The rows of Y fall into several groups, which share some directions, and each row is roughly a mix of its group's hidden directions.
Y (136 x 10):
[[ 33 -11   1 -16 -56 -14   2  31   3 -10]
 [-41  34  12  31  -8  20  19 -12  22  23]
 [ 43   8  20 -14  -9 -43   1  35   7 -13]
 [ 24 -29 -22  17  -2 -18 -35   9 -46   1]
 [ 13 -30   1 -50 -14  -6 -17   6 -30 -29]
 [-11 -21 -50  32   6   2 -27  11 -30  -7]
 [-15   2 -45  18 -36 -30  21  19 -17   3]
 [-23   3   2  -2   5  54 -35 -30 -17   6]
 [  3  14 -47 -26 -16  -3 -12  47   0  -9]
 [-29 -24 -30   9 -11   4 -29 -25 -43   7]
 [ 24 -12 -41   5 -38  23 -28  25 -10  -3]
 [ 53 -25 -25  27  -1  -2 -25   2 -20  10]
 [ 24   1  30 -32 -34 -14 -32   7 -23  21]
 [ 29 -28 -15 -33 -23 -30  26  29   3  -1]
 [-30  35  23   8  42 -10  26 -19  -1  18]
 [  3 -13 -47  41  10 -18 -31  11 -20   3]
 [-49   7  -7  -6   0  47  -5 -20  20 -19]
 [-42  17  30 -21  17  17  29 -27  15 -12]
 [ 12   7   8  20 -30  13  46 -23  34  18]
 [  8  -3   7   2   8 -60  33  19  16 -21]
 [ 34 -31 -29 -12 -30 -11  38  17  -2  -3]
 [  2  -9 -22  22 -16 -18  53 -14  11  34]
 [ 13   1  18 -47 -37  -7  21  20  31   1]
 [ 16 -17 -26  -5  -9 -38  37  37   7 -16]
 [ 57 -22   3 -17   0   1 -31  28  -3   0]
 [-25   0   0  16  -7  45 -22 -47  -9  14]
 [  5 -40   3  22  39 -43  11  -6 -16  -4]
 [ 27  -5  30 -39  27  -3  20  17  33 -14]
 [  2  12  14 -22 -23  48 -32 -26  -5  21]
 [-29  15  26  23   4  38 -12 -43   0  15]
 [-29  17  38   6  14  38 -19 -35   7   8]
 [-31   1  -4  -9 -44 -20  15 -17  36 -27]
 [ -5  47   2   4  10  32   9  16  46   5]
 [-33 -19 -16 -13 -18 -30  33   4  23 -34]
 [ 45  19   5  21  -6  -7  -2  -4 -10  53]
 [  6  -7 -45 -15 -18 -35  16  25 -29 -15]
 [  3  22 -28 -16  -3   2  45  27  27  30]
 [  5  -4 -43  13  11 -42  23  36   9  -6]
 [ 21   1  25 -29 -33 -35 -13  17  10 -34]
 [ 33 -18  -1 -40 -25 -11  30  -2 -20  29]
 [-18 -12 -37 -28 -10 -28   7  10 -38 -29]
 [-13   8  -3  37  -9  55 -20 -18  -3  22]
 [-42   6 -15  13 -19  37 -25 -34  -4  12]
 [  9  -1 -29  54  -3  -6 -34  -5 -16  23]
 [ 32 -50 -26  -2 -28  -7  -1  19   3 -21]
 [ 47 -13   1   0  -8   5 -51  26  -9  12]
 [ 25  38  11   8 -20  26 -18 -18   8  42]
 [-15   5 -15  40 -17  42 -24 -22   2  27]
 [ 27 -18  18 -38   9 -29 -11  29 -14 -31]
 [-21 -12  -1  -7 -30  38  41 -27  23  -2]
 [-34  26  -3  12  -5  48  -8 -36  12   8]
 [ -5 -16 -23 -20  16 -45  39  10   5 -28]
 [-37  13 -27   6 -14  42 -14 -36  -9   1]
 [ 37 -20 -17  -4   3 -51 -11  18 -10 -25]
 [  8  -6  25 -36 -10 -30  45  12  27   4]
 [-18 -15 -44  11 -50   0 -15  17  -8 -14]
 [-11  23  29 -27 -22  42 -20 -16  26   9]
 [ 12 -12  12  11   1  25 -25 -43 -38  27]
 [-15  21  31  -5 -14  47  -9 -29  29   4]
 [-26  19   1  22  -4  38 -33 -41   3  12]
 [-19  23  -2  16 -19  37 -21 -43   9  24]
 [-25  14  29   4 -23  47  14 -34  -1  12]
 [-46  12 -27  33  34  16   7 -10  17   4]
 [-23  20 -10  33   4  37  -7 -37   9  29]
 [-18  19   8  27   6  50  -9 -32   7  25]
 [-33  20 -29   5  52  -9  25   7   8  -3]
 [  7  11  27 -52   4 -12  42  -4  12 -14]
 [ -4   1  18 -32  32 -24  51   3  -8  15]
 [-14  -4  24 -43   6 -25  22  24  -6 -39]
 [ 46 -12 -17  -3   5   3  -4  55  14   2]
 [ 26  10  17  46 -13  10  -3  19  41  19]
 [ 35 -20   9 -20  -2 -46  10  34 -15 -13]
 [-17  50  38  11 -18  24   4 -15  17   4]
 [ 51 -19  12 -16   1  -6 -34  32 -10 -14]
 [ 11  18 -37 -37 -35  10   6  36   5   0]
 [ 16 -26   5   0 -38  33 -44  -3  12 -16]
 [ 29  -8 -28  51 -24   4  -9  17  10  22]
 [-19   8  24  -8  35 -34  44   0  23   1]
 [ -3  12 -15   8   7 -55  21  32  27 -12]
 [-19  -9  14  -7  40 -40   4 -39 -22   3]
 [  9 -13 -44  -2 -10 -47  23  22 -14 -13]
 [-35   5  -8   7  -1  46 -21 -37 -21  10]
 [  8  38  18   6  22  -8  29 -18  48  -1]
 [-24  21 -22  24  -7  47  -1 -33   4  20]
 [ 30  -2   8  -1  -3 -40  33  39  26   2]
 [ -3  30   5  21   4  42 -32 -28   0  30]
 [ 15 -10  48 -37   6  21  20  -6  29 -10]
 [ 25 -10 -26 -39 -29  28  -9  -3 -23  27]
 [-48   5  -2  15  13  24  10 -41 -22  18]
 [ 52  -9   9  34  -2   5 -29  18  14  23]
 [ 34 -13   1 -29 -11 -38  -3  40   9 -22]
 [ 23 -17 -40  21 -31 -32  16  27  -5   5]
 [ 15   0  62 -16 -28 -16  14 -12  12  11]
 [ 42 -31 -13 -21   1 -16 -26  19 -30  19]
 [  8 -41  16  21 -16 -17 -38  29 -25  -4]
 [ 11 -12  29   0  -5 -36  56   0  18  -3]
 [ 48  12 -15  26  -6   2 -16  -2  35  31]
 [ 19  11  12 -45  -5 -18 -16  44   3 -26]
 [ 12  12  26  30  10  38 -36 -17   9  28]
 [-49   4 -29  21   1  15  27 -23  26   5]
 [-37  13  27 -18  11  32 -20 -39   1  16]
 [-10  28  -6   2 -22  41  24 -18  34  27]
 [-10 -17 -15 -50   8 -11  25  18 -13 -39]
 [ 18  10  42 -26 -25 -40  21  12  -3  15]
 [ 24 -22 -28  21 -16   9 -51  -3 -22  13]
 [-36  32  26   7  14  35  21 -20  21  11]
 [ 19   3   0  -3  14 -52  12  44  12 -20]
 [ 27 -29  10  -1   4 -53  -7  17 -28 -17]
 [-25   8 -14  38 -12  34 -28 -35   3  17]
 [ 35 -19 -38   3   7 -14 -29  36 -22  -5]
 [ 22 -18 -40  20 -22 -28 -25  27 -20   5]
 [ -8  18  -5 -34   2 -20   7  45  29 -32]
 [  0   1 -17 -34  53  -7  24   2 -12 -30]
 [-46  24   4   4  11  13  48 -23  10   5]
 [  2 -19 -41  32 -13  15 -29 -13 -35  13]
 [ 14  18  32  21 -24  14 -39   5  18  35]
 [-22 -13 -11  12 -10  47  21 -41  -3  23]
 [-42   1  10  -6  38  18   6 -41  -7 -20]
 [-38  13 -16  35   6   2  28 -37   4  24]
 [  0  -4  32  28  27 -19 -13 -32 -38  19]
 [ 20 -18 -18  41  -3 -37  -5  18 -36 -14]
 [  0 -30 -20  -5   9 -58  11  21 -23  -7]
 [ 24 -36   6   0 -35 -34   8 -23 -30  11]
 [ 26 -18  32  23 -16   0 -47 -21   9  20]
 [-15  -2  -4  12 -20  22 -33 -49 -23  25]
 [ 19  -4  15 -29 -33 -39   8  40  13  -9]
 [-28  17  12  41  11  29 -14 -38   2  20]
 [-21  34 -14  30  13  36  -2 -20  23  29]
 [-21  20 -15 -11   0  61 -17 -18  18   4]
 [ 34   0  35 -24 -34  25  -6 -25 -17  11]
 [ 22   6  43   7 -19  34 -32  -4  16  26]
 [-15   9 -18  19  -4  38 -15 -37  -1  43]
 [ -2 -11 -30 -17 -32 -49  17  21 -16 -14]
 [-18  28 -28 -16   0  56 -21  -9   4  10]
 [  4 -12 -17  28 -20  41 -42  -5 -17  24]
 [-10  10  -1 -11  21 -52  30  36  14 -10]]

In each list below, one row fits none of the groups, and each other row fits one group, some only roughly. Which row is it?
- j_988: [  0  -5  14 -31   1 -45  31  26   4 -32]
- j_422: [-24  14 -13  46  34  29   3 -27   2  13]
- j_574: [-49  10  -8  15  13  32 -26 -35   0  -3]
- j_242: [ 10  -1  25 -16 -24 -43  41  22  16  -6]
- j_390: [ -8  -6 -36  26  36 -15 -28  11 -37  -8]
- j_828: [-29  19  42 -14  34   3  10 -20  10 -31]
- j_810: [ 44   0  18 -31 -18 -27 -22  28 -20   3]
- j_820: [ 50 -19  -3  10 -18 -13 -29  38   9  -1]
- j_181: [-11 -28 -46  20 -12 -19   6  -3 -40  18]
- j_151: [-12   0 -23   8  15  54 -27 -32 -10  13]
- j_797: [ -7  -7  46   0  48  -6  27 -20  10  -9]
- j_381: [-37  19  36 -17  26  -3   9 -31   9 -29]
- j_617: [-19  15 -11  30 -22   8  35 -32  33  21]
- j_925: [-25  25   3  33  28  40   1  -9  32  -5]
 | j_797
- j_756: [ 11  -4 -14  61 -15 -10 -12  -7  25  27]
- j_650: [ 12 -24 -47   8 -20  -3 -38  -7 -31  -2]
- j_386: [  9  -3 -17  32  19 -38  43  18  14  15]
- j_532: [-15  -4  -7 -15  16 -41  55   9 -12 -13]
- j_566: [ 29  17  10 -25  23 -21  -3  54   1  -9]
- j_852: [ 16   1  43 -35   4  34 -36   4   5  -4]
- j_525: [-49  35  -7  26  17  20  21 -15   6  11]
- j_917: [ -4  12 -33   5 -17  50 -32 -24  -4  17]
- j_63: [ 32 -10  51 -17   8  -1  -5  -4 -41   7]
- j_128: [ 29  -3   3 -23  -3 -51  -8  39  -9 -14]
- j_589: [-35   7 -13  28  -4  48  -9 -29 -16  12]
- j_205: [ 24  19  43  10 -12  15 -30 -27   8  31]
- j_544: [-16  12  54  14  34  15   9 -23  10  18]
- j_137: [ 26  22   3  -8  32 -24  -3  54   5 -12]
- j_651: [ -8  14  -1  22 -19  41  14 -40  16  33]
 | j_63
- j_782: [-28   5   2 -16 -21  49 -30 -31   3  -8]
- j_840: [ 26 -15 -30 -30 -21 -13 -30  37 -18   2]
- j_534: [  2 -15  -2  -7  17 -45   9  38   7 -42]
- j_989: [ 39  -5 -26  -2 -11 -48   4  34  -4   2]
- j_176: [ 29 -23 -24  33 -33  -9 -25  28   8  15]
- j_61: [-38   4  26 -18  30  40   3 -23   3 -18]
- j_389: [-35 -13  14  31  14  23   5 -46  10  17]
- j_133: [-32  30   0   9   4  -8  57 -13  19   4]
- j_655: [-19  30  -3  19 -20  16  25 -16  52   3]
- j_462: [-27   3  17  -7  16 -10  39   2  50 -21]
- j_309: [-28  33 -15  19  16  44  20 -24  15   5]
- j_689: [ 19 -24  -4  -6  -5 -48  36  32   8 -14]
- j_792: [ -4  27  58   7 -11 -12  26  -6  29  -1]
- j_435: [-12  31 -18  23 -22  27  20   2  44  18]
 | j_389
- j_816: [ 24 -44 -31  18   9  25 -26   6 -23  12]
- j_668: [ 34 -30 -24  20 -39 -11 -24  22 -11  10]
- j_71: [ 15  -3  36 -24  17 -31  27  32  12 -25]
- j_37: [ 37   2  11 -32 -27 -43  -1  28  -3  -5]
- j_454: [ 25 -18  10 -22  -6 -48 -19  27 -19 -24]
- j_550: [  1  -4  18 -26   2 -45  34  32   9 -25]
- j_598: [ 33  -3  -1 -27 -18 -49  14  34  -2   1]
- j_773: [ 15  -7  10 -48 -51  19   2 -10  -8   6]
- j_251: [-36  38  22  18  -3  17  22 -30  16  21]
- j_593: [ 41 -10  16 -46  -4  -8 -11  38   2  -9]
- j_198: [-13  17  54  -4   9  23 -19 -12  28 -24]
- j_702: [-13 -11 -21 -14   2 -61  12  23  -2 -23]
- j_374: [-17   5  14 -17  17 -38  56   6  12  -3]
 | j_816
- j_375: [  9  -6  21 -19  20 -49  39  22   1 -10]
- j_10: [-15   8  36  20 -24  28  -1 -47   5  19]
- j_418: [  8   8  41 -42   1 -37  29   3  -2 -11]
- j_171: [  7 -21 -25  -7  11 -48  20  39   4 -17]
- j_405: [  3 -24 -38  11   8 -11 -49  25 -19 -15]
- j_457: [ -1  20 -14  47  -8  33  12 -13  24  32]
- j_152: [ 37 -26  14 -44 -17  -8 -29   0 -20 -12]
- j_801: [ 45  -8  -9 -18  13 -33  -1  44  13  -4]
- j_400: [-18   3  22 -29  24 -33  40   8  -1 -30]
- j_304: [  7  -9 -40  -4 -23 -19 -25  43 -26  -6]
- j_210: [-51  13   2   3  17  26  25 -37 -10 -11]
- j_720: [  5  25  16 -15 -29 -38   8  45  10 -18]
- j_331: [-35  23  18   3  30  11  36 -33  11  17]
- j_114: [ 41 -23 -10   4 -23 -25 -37  31  -8   8]
 | j_418
- j_48: [-49   1  13  -2   5  15  19 -49  -9 -13]
- j_618: [ -1 -33   3  18  35   1 -14 -39 -36  16]
- j_334: [-44  19 -10  23  20  41 -11 -23  16   3]
- j_397: [ -2   4  -7 -17  -4 -38  62   2  11 -12]
- j_915: [ 32 -24  -4 -34 -31 -21 -21  21 -27   9]
- j_742: [  6 -14  33 -38  18 -31  42  -3  -1  -2]
- j_774: [-16  -2  23  24  42   9 -17 -42 -19  16]
- j_288: [  1  16  23 -17 -33  50  -6 -27  16  14]
- j_153: [ -1  29  40 -28  19   9  29  -8  36   2]
- j_609: [-37  38   5   9  39   2  31  -8  22   0]
- j_362: [  9   9  -4   3 -22  36 -24 -36 -20  41]
- j_673: [ -8  28 -15  27 -17 -28  43   9  25  22]
- j_11: [-21  15  38  10   4  38 -16 -37  25   3]
- j_124: [ 27 -10 -20  21 -23  33 -47   3  -7  18]
- j_766: [ 12  -5 -12 -21   8 -55   8  43  -5 -11]
 | j_742
- j_97: [ 14  -3  30 -32   7 -42  29  27  15 -14]
- j_553: [ -8  50   6  16  11  32 -39 -10  13  12]
- j_850: [ 55  -9   3  -1 -14 -14  -8  37  24  19]
- j_409: [-31  22 -14   5  22  53  19  -6  21  12]
- j_43: [-13  30  22 -16  -5 -25  38  23  37  -8]
- j_835: [  9  23  37   2 -10  37  26 -28  19  25]
- j_247: [ 39  -9  37 -14 -21 -33  -5  34   1   1]
- j_167: [ 26 -20  -1 -51 -37  -3  -1   9 -27   8]
- j_984: [ 35 -23 -22   7 -23  15 -45  13 -21  11]
- j_897: [ 12   5   3  39   6  33 -17 -27   4  45]
- j_119: [-22  16   8   8  -5 -24  59 -15  26   4]
- j_831: [  5 -27   4  -5   5  26 -33 -26 -51   9]
- j_191: [ -8 -13 -13  -9  31 -43  -6  41  -9 -29]
- j_123: [  5  40  21 -15 -31  27 -36 -12  22   0]
- j_208: [-40   9  -4  28  15  37 -25 -34   3  -3]
 | j_247
- j_282: [ 21 -33 -25  17  -6 -28 -31  28 -22 -20]
- j_588: [-17  36  23 -15  28  -6  44 -20  19  -2]
- j_296: [ 18   7  -6   8  39 -36 -15  48  -4 -10]
- j_571: [ 30   8   9 -31 -15  -5  29  46  26  -6]
- j_706: [-39  27 -29  31  15  -3  33 -21  -1   7]
- j_319: [-43  13  12 -21  12  -1  39 -33 -10 -19]
- j_360: [ 52 -14  35 -11 -31  23   2  -4   4  14]
- j_780: [-42  11  29   1  22 -19  47 -10   5  -6]
- j_928: [-22  18   1  29 -12  35  -7 -48  15  17]
- j_726: [ 48   1 -32 -20 -35 -17  13  16  -6  16]
- j_683: [ 13 -12 -42 -12  -5 -29 -12  48 -11 -17]
- j_239: [  3 -28 -19 -22  19 -38   9  39 -20 -20]
- j_59: [-26  32   8   2  20 -19  35  23  35 -18]
- j_520: [-34  13   4  34  33  32  -9 -30  12  -9]
 | j_726
- j_398: [-32  10   3  22  33  37 -39 -17 -11   4]
- j_354: [-28  49  15   2  14 -15  28  20  26 -11]
- j_643: [-21 -10  -6   4   3 -52  41  21  -7 -21]
- j_30: [ 36   5   4 -29  -3 -32  25  35  26 -12]
- j_141: [-29  15  36 -43  15  29  -4 -18  -7 -13]
- j_118: [  9  34  -4 -31 -30 -22   9  30  37  -1]
- j_399: [-10   4 -49  15  27 -24  27  31   2 -13]
- j_365: [-29  -8   7  10  -9  51 -15 -44  -3  -5]
- j_939: [-21  27  -9  26  -9  43 -19 -31  -7  26]
- j_122: [ 14 -35 -39   7  16 -14 -31  11 -36  -1]
- j_320: [-27  20 -34   7  12  49   8  -7  28 -10]
 | j_939
- j_978: [ 27  -7  22  -9   6 -41  25  42  12 -17]
- j_703: [ 46 -21   2 -45   4 -17  21  11  -8 -21]
- j_438: [  7 -19 -30 -24   0 -32 -13  47 -10 -21]
- j_116: [  3 -34  -3 -18  21 -33  -9  31 -27 -33]
- j_558: [ -8   5  44 -18  31 -30  35   4   8 -17]
- j_117: [ 10  -4   5 -34  12 -52  40  12   4   5]
- j_781: [ 21 -12   5 -39   9 -31 -14  40 -19 -24]
- j_590: [ 21 -26  11 -19  15  11 -52   3 -35   5]
- j_74: [  0  10   5  15   4  56 -29 -28  -4  27]
- j_568: [ 43 -23  14 -12 -19 -42  27  11 -14  -1]
- j_34: [-18 -12 -22   1  25 -27  36  33  19 -30]
- j_750: [ 23  21  41  23  -4  28 -38   4   4  20]
- j_845: [-22   9  23   2   9  49  -7 -42  20  10]
- j_404: [-33  30  20  15  21  24   9 -43  17  -4]
 | j_750
